A =
-0.255,2.344,-1.405,-0.009,-0.539,-1.050,0.283,1.761
-0.390,-1.431,-0.037,0.301,-0.789,-1.272,-1.168,-1.640
0.117,0.634,-0.541,-0.359,-1.999,0.266,0.396,-0.163
-0.893,1.461,-2.026,-1.139,-1.930,-0.654,-1.732,-0.094
-0.228,0.114,-0.227,0.506,-2.165,0.332,-1.578,0.273
0.831,-1.798,-0.673,-0.216,-0.357,-0.498,-1.182,-0.529
-0.052,0.700,0.541,1.051,-0.433,-1.877,0.468,0.181
-1.359,-0.974,-1.482,0.841,-0.196,-2.225,-1.280,0.118
Counting starts at 1.
The entry in row 3 and column 1 is 0.117
Find the bottom-right entry.
0.118
Find the entry at row 1, column 2.
2.344
Find the entry in the top-right corner.
1.761
The entry just right of -0.893 is 1.461
Find the entry at row 2, column 1.
-0.390
Find the entry at row 1, column 3.
-1.405
The entry just right of -2.165 -> 0.332
Find the entry just left of -1.050.
-0.539
The entry just right of 0.700 is 0.541
Find the entry in the top-left corner.
-0.255
The entry just right of the smallest entry: -1.280
The entry directly below -0.228 is 0.831
Find the entry directly above -0.216.
0.506
The entry directly below the largest entry: -1.431
The entry directly below 0.332 is -0.498
Find the entry directly above 0.301.
-0.009
The entry just right of -1.431 -> -0.037
Find the entry just left of -1.139.
-2.026
Find the entry just right of -2.026.
-1.139
The entry directly below -0.893 is -0.228
The entry just right of -0.359 -> -1.999
The entry just left of -1.999 is -0.359
Find the entry directly below -1.930.
-2.165
Find the bottom-left entry.
-1.359
Find the entry just left of -0.541.
0.634
Find the entry just left of 0.541.
0.700
The entry directly above -1.182: -1.578
Find the entry at row 3, column 3.
-0.541
Find the entry just left of the smallest entry.
-0.196

Questions about the row below.
1) Read off the entry just right of the largest entry.
2) Read off the entry just left of 87.
array([11, 66, 22, 69, 61, 87, 89, 46])
1) 46
2) 61

Read these off the grid that follows. Rows and columns are numbered from 1.
1) Report the bottom-left entry.
2) Report the entry in row 1 and column 1.
3) Report the entry at row 2, column 1.
4) Report the entry at row 3, column 3.
5) Report the entry directly below -1.82.
6) Report the entry just right of -1.97.
7) Report the entry at row 1, column 2.
8) Report the entry just right of -2.91.
[[ 1.48  1.12  2.93  1.11 -1.08]
 [ 0.27 -4.45  1.33 -2.66 -1.82]
 [-3.46  3.12 -0.13  0.52 -0.50]
 [-0.83 -2.22 -0.28 -0.12 -4.30]
 [-0.38 -1.97 -0.70 -0.32 -4.38]
 [-0.98 -2.39 -2.91 -1.35  5.19]]
1) -0.98
2) 1.48
3) 0.27
4) -0.13
5) -0.50
6) -0.70
7) 1.12
8) -1.35

Questions about the grid below. Counting starts at 1.
1) The entry at row 1, column 1?
2) The entry directly above -0.113?
3) The entry directly below 0.137?
4) The entry at row 1, column 3?
5) The entry in the bottom-left corner?
6) The entry at row 1, column 2?
7) The entry in row 3 and column 1?
8) The entry just left of -0.042?
[[ 0.191  0.185  0.177 -0.131  0.194 -0.125  0.196  0.182 -0.129  0.182]
 [ 0.059  0.060  0.054 -0.013  0.060 -0.013  0.060  0.057 -0.014  0.057]
 [-0.066 -0.065 -0.062  0.097 -0.067  0.092 -0.066 -0.064  0.094 -0.065]
 [ 0.113  0.110  0.104 -0.062  0.115 -0.059  0.116  0.107 -0.061  0.108]
 [-0.197 -0.190 -0.183  0.214 -0.200  0.202 -0.200 -0.189  0.209 -0.191]
 [ 0.190  0.186  0.176 -0.130  0.193 -0.124  0.195  0.182 -0.127  0.182]
 [-0.119 -0.116 -0.113  0.145 -0.122  0.137 -0.121 -0.116  0.140 -0.115]
 [ 0.111  0.111  0.102 -0.060  0.113 -0.057  0.113  0.107 -0.058  0.107]
 [-0.041 -0.041 -0.040  0.075 -0.042  0.071 -0.041 -0.041  0.072 -0.040]
 [-0.015 -0.015 -0.015  0.053 -0.016  0.050 -0.015 -0.016  0.050 -0.016]
 [-0.016 -0.015 -0.016  0.052 -0.016  0.050 -0.015 -0.015  0.050 -0.015]]
1) 0.191
2) 0.176
3) -0.057
4) 0.177
5) -0.016
6) 0.185
7) -0.066
8) 0.075
